In the rows, 128 means zero.
The rows of A fall into a few groups, and each row is roughly a mix of its group's hidden directions.
A:
[[129 129 105 118 122 103  49 142 127 124]
 [115 137 102  92 116  99  74 114  96 107]
 [129 164 149 114 143 171 103 177 101 132]
 [132 160 169 135 118 189 103 150 123 118]
 [137 136 149 166 136 162 121 182 147 162]
 [141  98 166 147 139 164 186 127 116 131]
 [120 174 142 163 150 166 133  88 104 113]
 [151 108  95 116 127  63 130 150 159 123]
 [179  82 129 129 127 116 166 154 158 132]
 [ 87 172 100 121 149 111 117  83 122 108]
 [ 82 148 157 119 134 169 156  97  97 131]
 [131 171 136 123 148 120 161  81 142  85]
 [140 134 105 107 118  80  94 180 147 137]
 [105 126 126 158 125 127  98 182 123 178]
 [144 101 162 138 123 184 159  94 136 114]
 [ 90 154 103  91 101 120 123  76 116 115]
 [ 94 117 133 152 114 156  72 121  93 104]
 [165  85 146 140 124 136 133 182 116 160]
 [119 171 101 111 129  74  97 158 130 127]
 [127 141 173 154 133 198 139 130 131 132]
 [114 123 140 104 116 169  93 164  81 148]
 [129 141 117 116 133  86 156  76 114  85]
 [140 109 148 119 121 184 138 164 173 145]
 [119 185  91 134 155  81 121 137 130 133]
 [154  79 164 141 119 179 128 141 106 130]
 [137 159 113 114 151  84 177 142 149 158]
 [130 147 132 157 170 109  78 170 137 135]
 [123 113 145 137 113 167  78 171  97 116]
 [121 117  94 119 120  53 130 131 108 147]
 [138 111 114 138 132  61 143 174 140 140]
 [115 108  92 126  94  80 161 141 135 163]
 [134 133 153 124 154 192 110 139 170 138]
 [154  87 161 148 137 130 186 132 105 123]
 [160 117 124 120 124  68 163 165 128 149]
 [135 118 118 123 135 111 125 191 116 183]
 [104 156  70 128 154 104 118 116 143 165]
 [ 81 146 118 117 122 113 106  73  96 111]
 [104 128  97 120 124  85  81 125  99  92]
 [127 166 153 137 133 132 155  75 112  85]
 [138 160 145 116 121 127 134  86  90  74]
 [ 96 164 107 125 125 103 185 116 150 149]
 [164 124 121 125 118  84 101 188 135 129]
 [106 171 114 134 150  68 130 141 110 101]
 [135  89 154 115 122 196 104 132 124 139]
 [174 130 157 119 125 131 172 175 128 155]
 [122 138 162 117 123 195 138 158 157 135]
 [135 132 165 145 134 197 144 141 148 151]
 [104 162 152 158 139 136 121  99 106  73]
 [114 147 101 121 135  61 129 101 116  95]
 [167 127 158 150 172 146 128 178 139 125]
 [129 137  96 101 122  61 124 112 100 108]
 [138 108 133 135 154 147 194 149 157 152]
 [122 127 164 188 148 165 146 115 149 138]
 [ 86 168 124 132 145 143  68 124 136 140]
 [116  97  92 118 130 122 104 165 156 179]
 [137 111 102 115 123  77 104 174 119 163]
 [118 127  93  95 111 100  82 159 155 152]
 [150 152 121 125 166 100 171 132 178 116]
 [158 173 149 143 136 138 134 150 166  81]
 [148  96 142 155 136 121 193 103 152 123]
 [111 130 140  96 107 169 107  97  79 107]
 [133 119 156 146 130 203 129 138 121 157]
 [109 176 133 123 124 144 114  87 148  78]
 [137 137 149 146 152 153 191 110 153 100]
 [144 102 155 155 104 105 118 125  97  71]
 [115 118 118 151 131 127 128 171 171 185]
 [ 82 120 103 120  86 114 132  76 116 141]
 [133 119 162 152 172 132 154  86 113  91]
 [115  61 114 132 117 103 113 145 118 168]
 [130 157 162 164 147 123 175 101 146  96]
 [160  99 130 125 109 145  90 181 148 153]
 [145 121 171 156 125 166 151  93 147  92]
 [143 146 114 102 151  92  75 156 108 104]
 [149 115 172 141 113 193 147 123 126 145]
 [108 110 124 132 123  86 181 117  80 132]
 [137 141 164 150 146 175 129 140 160  81]
 [122 161  88 122 137  62 104 136 126 129]
 [102 167 112 127 158  85 158  94 145 114]
 [129 167 117 124 158  81 173 144 148 146]
 [128 165 115 139 102 138  75 174 133 148]
 [129 106 130 152 148 144 182  72 126 118]
 [ 95 187  98 125 140 109 102  96 124 119]
 [140 123 144 193 148 122  96 164 140 143]
 [138 102 131 138 132 136 131 191 156 174]
 [146 108 152 126 122 199 125 149 148 153]
 [146  87 174 130 117 173 154 156 123 138]
 [142 132 112  85 110 110  92 129  84  88]
 [161 133 144 125 128 136 150 168 187  99]
 [ 93 184 104 111 136  83 113 117 119 116]
 [111 131 137 122 137 164 103 186 124 173]
 [151  81 116 122 114 111 128 175 144 172]]

Here is one row of each group, with its name. Which group are the others in?
[131 113 152 111 107 193 119 143 171 127] -> C
[154 131 123  96 126 113 160  81 128  77] -> U
[119 122 139 122 109 186 102 140  91 169] -> G

[101 136  93 105 149 163 108 130 165 171] -> G
[ 87 148 116 135  98 129 103  66 118 118] -> U
[151 118 109 114 127  66 129 178 146 132] -> C
[ 89 104 115  92 100 105  94 114  93 149] -> C
[115 176 128 133 159 118 179 115 150 159] -> G
[109 121 135 133 136 152 172  65 141 102] -> C
[109 141  90  95 104  75 115 127  94 125] -> U
[123  77  93 118 124  92 145  82 140 129] -> C
[148 102 105  89 109 113 140  80 160 103] -> U
